[[-4.57 -3.23 -2.10 -2.66]
 [-0.71  0.20  3.43  0.42]
 [ 0.72  0.11  0.30 -1.95]
 [-3.41 -1.32 -0.40  3.03]
 [-0.02  0.14  1.44 -0.31]
 [-0.29  0.12  1.30  0.50]
 [-0.72  0.18  2.33  1.27]
 [ 0.66  0.07  0.27 -1.64]
 [ 5.71  3.22  1.21 -0.08]
 [-0.22  0.04  0.54  0.41]
 [ 1.29  0.20  0.76 -3.41]
 [-0.92  0.11  1.74  1.96]]
->
[[-2.66 -4.57 -3.23 -2.10]
 [ 0.42 -0.71  0.20  3.43]
 [-1.95  0.72  0.11  0.30]
 [ 3.03 -3.41 -1.32 -0.40]
 [-0.31 -0.02  0.14  1.44]
 [ 0.50 -0.29  0.12  1.30]
 [ 1.27 -0.72  0.18  2.33]
 [-1.64  0.66  0.07  0.27]
 [-0.08  5.71  3.22  1.21]
 [ 0.41 -0.22  0.04  0.54]
 [-3.41  1.29  0.20  0.76]
 [ 1.96 -0.92  0.11  1.74]]

[[6.29 1.55 2.34 6.96 0.10]
 [1.89 1.43 4.64 0.22 0.04]
 [1.94 3.79 3.43 2.27 0.01]]
->
[[0.10 6.29 1.55 2.34 6.96]
 [0.04 1.89 1.43 4.64 0.22]
 [0.01 1.94 3.79 3.43 2.27]]

[[-0.04  0.79 -0.97  1.74 -1.38 -1.14]
 [-2.24  2.15  4.38  0.17  2.19  2.25]
 [-0.52 -1.22  5.43  1.54 -4.32  1.18]
 [ 3.21 -0.78  0.35  0.66  2.52 -0.33]
 [ 1.06 -1.55 -3.16 -0.23 -2.30 -1.58]
 [-3.06  3.68 -3.18  2.26 -1.45 -1.82]
 [ 2.00  1.79 -2.92  0.87  4.96 -1.24]
 [ 0.64 -2.42  7.30  2.35 -5.77  1.24]
 [-0.35  2.41  3.17  1.62  3.22  1.04]]
->
[[-1.14 -0.04  0.79 -0.97  1.74 -1.38]
 [ 2.25 -2.24  2.15  4.38  0.17  2.19]
 [ 1.18 -0.52 -1.22  5.43  1.54 -4.32]
 [-0.33  3.21 -0.78  0.35  0.66  2.52]
 [-1.58  1.06 -1.55 -3.16 -0.23 -2.30]
 [-1.82 -3.06  3.68 -3.18  2.26 -1.45]
 [-1.24  2.00  1.79 -2.92  0.87  4.96]
 [ 1.24  0.64 -2.42  7.30  2.35 -5.77]
 [ 1.04 -0.35  2.41  3.17  1.62  3.22]]

[[-7.58 -3.69 -2.21]
 [ 0.02 -5.08 -4.55]
 [-7.43 -0.01  2.41]
 [ 5.38  0.18  1.19]]
->
[[-2.21 -7.58 -3.69]
 [-4.55  0.02 -5.08]
 [ 2.41 -7.43 -0.01]
 [ 1.19  5.38  0.18]]

[[-1.08  0.19 -1.16  0.60 -0.37 -0.01 -0.71  1.62  0.82]
 [ 1.43 -2.44  1.66 -1.82 -3.96  0.47 -2.45 -1.76  0.93]
 [-1.58 -5.21  0.86 -2.06 -6.00  2.97 -5.81 -0.04 -3.80]
 [-1.12 -1.21 -0.87 -1.22  0.41  1.13  0.41  0.70 -3.82]
 [-3.89 -0.53 -1.03  1.79 -0.28 -1.63 -0.96  2.72  2.67]]
->
[[ 0.82 -1.08  0.19 -1.16  0.60 -0.37 -0.01 -0.71  1.62]
 [ 0.93  1.43 -2.44  1.66 -1.82 -3.96  0.47 -2.45 -1.76]
 [-3.80 -1.58 -5.21  0.86 -2.06 -6.00  2.97 -5.81 -0.04]
 [-3.82 -1.12 -1.21 -0.87 -1.22  0.41  1.13  0.41  0.70]
 [ 2.67 -3.89 -0.53 -1.03  1.79 -0.28 -1.63 -0.96  2.72]]

[[-0.22 -0.53  0.56  0.58  1.79 -2.00]
 [ 1.50 -0.35 -0.58  1.87  1.34  2.95]
 [-3.35  1.46 -5.87 -2.26 -2.59 -0.33]
 [-1.98  0.83 -2.38  0.41 -0.29 -0.92]
 [-0.10  0.89  1.08  2.13  1.12  0.56]
 [-3.29  0.60 -4.31 -3.02 -2.31 -0.38]
 [-2.45 -0.14 -4.35 -1.47 -0.91 -1.22]
 [ 0.68  0.58  0.58  0.11 -0.33 -0.15]]
->
[[-2.00 -0.22 -0.53  0.56  0.58  1.79]
 [ 2.95  1.50 -0.35 -0.58  1.87  1.34]
 [-0.33 -3.35  1.46 -5.87 -2.26 -2.59]
 [-0.92 -1.98  0.83 -2.38  0.41 -0.29]
 [ 0.56 -0.10  0.89  1.08  2.13  1.12]
 [-0.38 -3.29  0.60 -4.31 -3.02 -2.31]
 [-1.22 -2.45 -0.14 -4.35 -1.47 -0.91]
 [-0.15  0.68  0.58  0.58  0.11 -0.33]]
